(130): [106 142 123 125 134 114 155 108 127 144 156  67 144 136 120 116 103 155
 152 125 110 149 122 117 130 151 109 114 121 158 208 144 123 157 144]
(122): [116 103 155 155 125 110 149 122 117 130 151 109 181  86 115 106 153 197
 138 144  69 149 113 108 163 139  81 144 164  93 157 122 129 142 148]
(132): [106 142 123 125 134 114 155 108 127 144 156  67 144 136 120 116 103 155
 152 125 110 149 122 117 130 124 109 114 121 158 146 120 116 146 134]
(10): [229 151  74 122  28 170 104 130 126 136 125  53 191 116 100  68  90 168
 144  71 158 171 125 134 141 174 118 157 175 136 118 100 120 105 162]
rev: [136 126 130 104] => (10)
rev: [109 124 130 117 122 149 110 125 152 155 103 116] => (132)
which: [116 103 155 155 125 110 149 122 117 130 151 109 181  86 115 106 153 197
 138 144  69 149 113 108 163 139  81 144 164  93 157 122 129 142 148] => (122)
shift +1: [156] => [157]

(6): [133 143 129 185 127 158 145 173 137 177 110 151 159 159  90 122 132 119
 185 178  73  62 136 127 123 142 129 165 118 149 103]
(115): [128 132 145 186 130 154 148 164 140 187 114 142 162 157  93 122 115 107
 188 174  77  63 152 134 116 149 127 162 118 135 125]
(16): [137 160 126 179 131 153 140 172 132 144 103 154 152 159  97 121 158 142
 181 172  79  71 124 119 141 132 126 156 111 163  85]
(94): [144 174 111 171 127 149 136 174 129 147 104 160 146 154 102 121 172 154
 169 166  80  78 114 111 147 124 130 153 111 168  67]
(152): [152 146 167 132 135  95 143 179 133 163 107 159 154 159  91 121 148 132
 177 178  73  66 120 118 130 133 131 165 118 160  81]
(80): [126  99 137 143 111 120 147 119 152 158 163 133 142 108 117 129  29  56
 120 127  98 105 203 143  58 154 153 146 149  56 188]
(70): [129 117 144 134 117 101 141 105 152 146 167 132 135  96 133 129  39  70
 108 105 105 119 215 139 152 148 155 127 142  48 189]
shift +1: [ 62 136] => [ 63 137]
rev: [ 96 135 132 167 146 152] => (70)
after: [151] => [159]
after: [79] => [71]

(66): [116 105  76 108  91 128 104 126 229 168 106 156 176 123  90  65 121  98
 123]
(2): [112  93  64 104 135 116 100 106 210 118 107 119 130 166  91 113 138 121
 107]
(196): [150 152 114 123 122 127 148 117 116 118  95 102 107 107 100 115 126 104
 110]
(195): [132  90 109 133 133 141 127 116 133 129 141 171 146 110 139 151 138 136
 129]
(67): [121 116 151 135 131 115  98 143 149 114 125 141 142 123 140 130 137 125
 158]
(85): [104  87  57  91 128 104 108 109 232 130 103 129 144 161  79  92 135 111
 105]
(4): [126  94 116 127 126 141 125 141 133 121 162 169 148 129 135 138 133 139
 117]
(88): [120  91 132 136 149 129 113 145 144 117 135 142 160 126 149 133 126 134
 166]
(84): [145 173 121 132 133 143 146  98 140 132 114 101  98 113 115 107 123 103
 102]
(179): [120 100 120 126 145 136 130 158 129 120 156 131 154 143 137 121 111 140
 134]
(35): [120 100 124 131 158 133 130 147 130 124 137 117 154 136 142 122 107 137
 154]
(118): [129 100 114 128 131 142 143 114 130 149  98 115 123 140 125 141 141 137
 114]
rev: [130 140 123 142 141 125 114 149 143  98 115 131] => (67)
rev: [108 104 128  91] => (85)
rev: [143  98] => (67)
rev: [125 137 130 140 123 142 141 125] => (67)
shift -1: [115] => [114]

(34): [127 128 207 142 131  87  88  88]
(75): [147 147 135  25 139 207 208 208]
(82): [177 177 176 115 178 121 122 122]
(54): [185 184 186 105 186 100 102 101]
(147): [207 205 212 157 212  54  56  56]
which: [127 128 207 142 131  87  88  88] => (34)
rev: [ 88  87 131] => (34)
shift -1: [131  87  88] => [130  86  87]

(21): [210 228  16  14]
(60): [193  15  15  15]
(42): [238  86  94  93]
(26): [210 228 229 228]
after: [193] => [15]
shift +1: [210] => [211]
shift -1: [210 228 229] => [209 227 228]
which: [210 228 229 228] => (26)
shift +1: [86] => [87]

(44): [117 191 161  94  79 159  21 158 117 148 182 185 160 161 121  30 128 116
 157  72 198]
(14): [174 191 161  94  79 159  21 158 117 148 182 185 160 161 121  30 157 128
 116  92 215]
(61): [150 195 174 122  67 155  14 190 137 131 181 200 202 176 133  41 127 128
 156  88 161]
which: [117 191 161  94  79 159  21 158 117 148 182 185 160 161 121  30 128 116
 157  72 198] => (44)
after: [195] => [174]
rev: [157 116 128] => (44)

(124): [105 189 114  59 148 130 136 169  89 119]
(3): [121 151 117 124 133 133 118 140 138 122]
(15): [134  42 105 189 114  59 147  83 144 170]
after: [118] => [140]
after: [117] => [124]
rev: [147  59 114 189 105] => (15)
after: [124] => [133]
shift +1: [114] => [115]

(50): [ 98 180 101  99 143  81 201 130]
(49): [ 90 138  38 124 119  85  84 151]
(155): [ 90 138  60  97 152  94  66 153]
(145): [ 77  95 155 137 143 134  79 111]
(87): [ 95 164  60  97 152  94  66 115]
(140): [ 90 138  38 124 126 153  66  94]
which: [ 90 138  60  97 152  94  66 153] => (155)
rev: [ 66 153 126 124  38 138  90] => (140)
after: [98] => [180]
after: [137] => [143]
shift -1: [ 38 124 119  85] => [ 37 123 118  84]
which: [ 90 138  38 124 119  85  84 151] => (49)
shift +1: [90] => [91]

(74): [ 84 119 124 127 127 150 219 135]
(30): [149 119 117 130 109 145 219 135]
(95): [101 131 125 134 124 125 169 125]
shift -1: [124 127] => [123 126]
shift -1: [127 127 150] => [126 126 149]
after: [150] => [219]
after: [109] => [145]

(29): [ 86 154 116 115 116  84 140  99 238]
(9): [ 87 154 116 116 116  85 139  99 236]
(165): [ 78 156 117 108 123  76 147 103 234]
(45): [228 125 173 209  98 222  89 132 136]
(112): [235 156 117 110 121  78 145 100 238]
(83): [230 125 152 210  99 224  90 134 133]
(97): [228 125 150 209  98 222  89 132 136]
(17): [228 125 151 209  98 222  89 132 135]
after: [224] => [90]
shift +1: [ 89 132] => [ 90 133]
shift +1: [89] => [90]
shift -1: [125 173 209  98] => [124 172 208  97]
after: [100] => [238]
shift -1: [98] => [97]
which: [ 86 154 116 115 116  84 140  99 238] => (29)

(137): [235 182  75 137 137 137]
(28): [ 80  93 242 123 181 110]
(71): [142 129 113 121 116 133]
(55): [139 138 101 112 124 133]
(126): [139 138 101 135 124 133]
(138): [181 107 122 140  69 147]
after: [113] => [121]
shift +1: [140  69] => [141  70]

(119): [117 168 164 131 102 166  78 159 140  50 141 165 137 179 157  90 125 114
 144 105  83 112 180 144 157 150 123  87 106 115 128 137  94 148 147 131
 136 140 198 128 158 144 121 125 121 198 133  89 172 120 139 150 168 101
 132  60]
(178): [141 115 122  79 133 192  71 120 112 117 117  76  99 167  81  92 145 147
 127 164 122 118 161 125 143 144 140  48 128 135 149 109  88 149 135  93
 167 181 123 169 119 150 136 126 113 118 129 129 195 119 124 104 144  87
 161 112]
(117): [116 132 114 117 119  93 150 165 153 137 145 175 146 118 140 137 124 154
 106 117 124  69 102 121 122 119 105 181 114 129 103 138 151  98 140 159
 107 129 118  86 117 112 106 140 148  74 140 163  68 147 179 122 139 125
  97 149]
(102): [119  98 139 135 124 116 142 185 149  79 154 192 155 148 149 130 147 126
 114  89 176  72 121 119 129 121  79 148 115  99 113 166 110  92 146 155
 121 119 174 113 125 106 133 149 136 139 171 137  99 142 168 138 160 116
 122  85]
(13): [110  75 123  74 145 159 134 111 102 179 106 134 139 150 104 128 122 152
 112 151  63 116 146 122 129 134 162 120 145 125 154 112 184 136 106 146
 150  91 111 150 108 135 147 101 164  90 169 155  82 122 100 135 133 112
  92 176]
(63): [131 139 120  90 139 104 151 133 107 153 115 147 156 153 143 164 141 120
 138 111  68  85 122 184 131  97 163 165 138 144 161 141 179  77 121 186
 141  83 130 143 106 104 164 126 149  84 153 135  62 172 123 101 112 125
  62 182]
(120): [117 168 164 131 102  82 140 159 140  50 141 165 137 179 157  90 125 114
 144 105 189 112 131 144 157 150 123  87 106 115 128 137  94 129 147 131
 136 140 198 101 158 144 121 125 121 198 133  89 179 120 139 150 168 101
 132  60]
(48): [110  64 118  86 135 177 124 107 110 166  79 100  98 133 121  91 102 157
 116 156 105 160 118  98 145 137 154  87 131 129 141 114 156 168 122 130
 148 143 113 125 149 139 121  96 129 130 145 143 137 105 115 154 128  88
 105 122]
(167): [133 162 120 141  79 138 114 139 163 103 130 117 118 110 158 144 153 106
 134  93 139 148 109 114 112 130 101 130 129  85 108 179 128  92 141 157
 108 151 151 127 143 113 120 184  89 141 132 144 118 111 156 118  94  98
 147  80]
(173): [110 153 116 120  85 165 105 131 160 103 141  91 118 153 119  98 139 135
 124 118 134 133 136 121 120 178 123  66 120  84 113 149 116 124 144 118
 138 172 164 147 137 154 103 157 104 144 128 124 162  84 144 115 120  91
 174  66]
rev: [118 124 135 139  98 119] => (173)
rev: [156 147 115 153] => (63)
rev: [122 164 127 147 145  92] => (178)

(56): [151 116 127 151 132 133 119 117 142 119 146 128 148 166]
(107): [157 116 128 135 132 126 118 117 150 118 143 127 150 159]
(114): [171 147 133 117 132 117 127 118 143 150 117 118 150 116]
(62): [156 116 128 136 132 128 118 117 148 118 144 145 150 162]
which: [151 116 127 151 132 133 119 117 142 119 146 128 148 166] => (56)
after: [146] => [128]
rev: [150 127 143 118 150 117 118] => (107)
after: [142] => [119]

(43): [ 68  60 203  64 202  66 205 203  62 205  63  71  58  60 204 206  57 204
  58 204  65 205  67  61  63  60  60  90  57]
(93): [ 71  58  60 202  95 131  91  90 136  91 136 124 142  38  86  90 146  93
 145  93 132  94 128 138 136 138  61  99 147]
(64): [190 192  39 190  43 192  40  38 190  39 191 194 190 193  39  40 193  38
 194  38 191  39 191 225 192 192 189 191 191]
(37): [224 210  60 215  70 215  60  63 216  64 213 213 216 210  61  65 209  60
 207  63 218  61 222 212 212 212 214 220 209]
(98): [ 57  60 201  60 187  61 203 196  57 197  58  67  55  57 201 198  56 200
  59 194  58 201  57  60  60  59  57  75  57]
(116): [190 192  39 190  43 192  40  38 190  39 191 194 190 193  39  40  62  38
 194  38 191  39 191 191 192 192 189 191 191]
which: [ 68  60 203  64 202  66 205 203  62 205  63  71  58  60 204 206  57 204
  58 204  65 205  67  61  63  60  60  90  57] => (43)
rev: [ 57 196 203  61 187] => (98)
rev: [191 189 192 192 225 191  39 191  38 194] => (64)
after: [128] => [138]
after: [146] => [93]
which: [190 192  39 190  43 192  40  38 190  39 191 194 190 193  39  40  62  38
 194  38 191  39 191 191 192 192 189 191 191] => (116)
rev: [204  60  58  71] => (43)

(101): [ 71 132 113 120 121 119  70 109 143 148 176 105 122 122 122]
(53): [173 104 105  90  80 172 166 129 167 105  96  98 125 162 131]
(160): [145 140 102 131 136 168 134 131 169 125 159  57 102  82  96]
(149): [125 127 134  76 103 139  67 199 105 109 127 132 115 120 135]
(164): [141 123 105 120 137 125 117 109 199 105 127 122 146  90 154]
(123): [131 170 152 116 169 143 138 136  84 119 221 108 140  57 100]
(7): [131 170 152 108 169 143 138 136  84 119 221 108 140  57 100]
(129): [115 114 161 142 147 145 163 119 113  93 165 195 106 140 128]
(18): [173 104 105  90  80 172 166 129 167 105  96  98 147 162 131]
rev: [127 105 199 109] => (164)
shift +1: [ 57 102  82] => [ 58 103  83]

(111): [111  97 178 110  35 113]
(162): [103  43  93 144  91 189]
(208): [ 78 165 133  96 172  50]
(159): [151 188  78 112 216 103]
(191): [118  62 153 158  43 179]
(170): [ 69  43 158 153  62 171]
(184): [194 185 164  26  81 109]
(158): [194  90 134 113  57 221]
(134): [147  88 142 177  48 205]
(144): [ 94 103  69 197 172 139]
(100): [143 143 221 103  43  91]
(131): [ 75  58 192 126  25 126]
after: [112] => [216]
shift -1: [153 158  43] => [152 157  42]
shift -1: [177] => [176]
rev: [ 91  43 103] => (100)
after: [25] => [126]
which: [118  62 153 158  43 179] => (191)
shift -1: [94] => [93]

(11): [ 16  94 175 156 124  71 144 169 100 110]
(68): [168 162 126 169  96 116 174 139 134  85]
(136): [168 162 126 131 144 133 174 139 134  85]
(59): [151 145 139 172 149 103  65 197 107  46]
after: [156] => [124]
after: [151] => [145]
after: [175] => [156]
shift +1: [156] => [157]

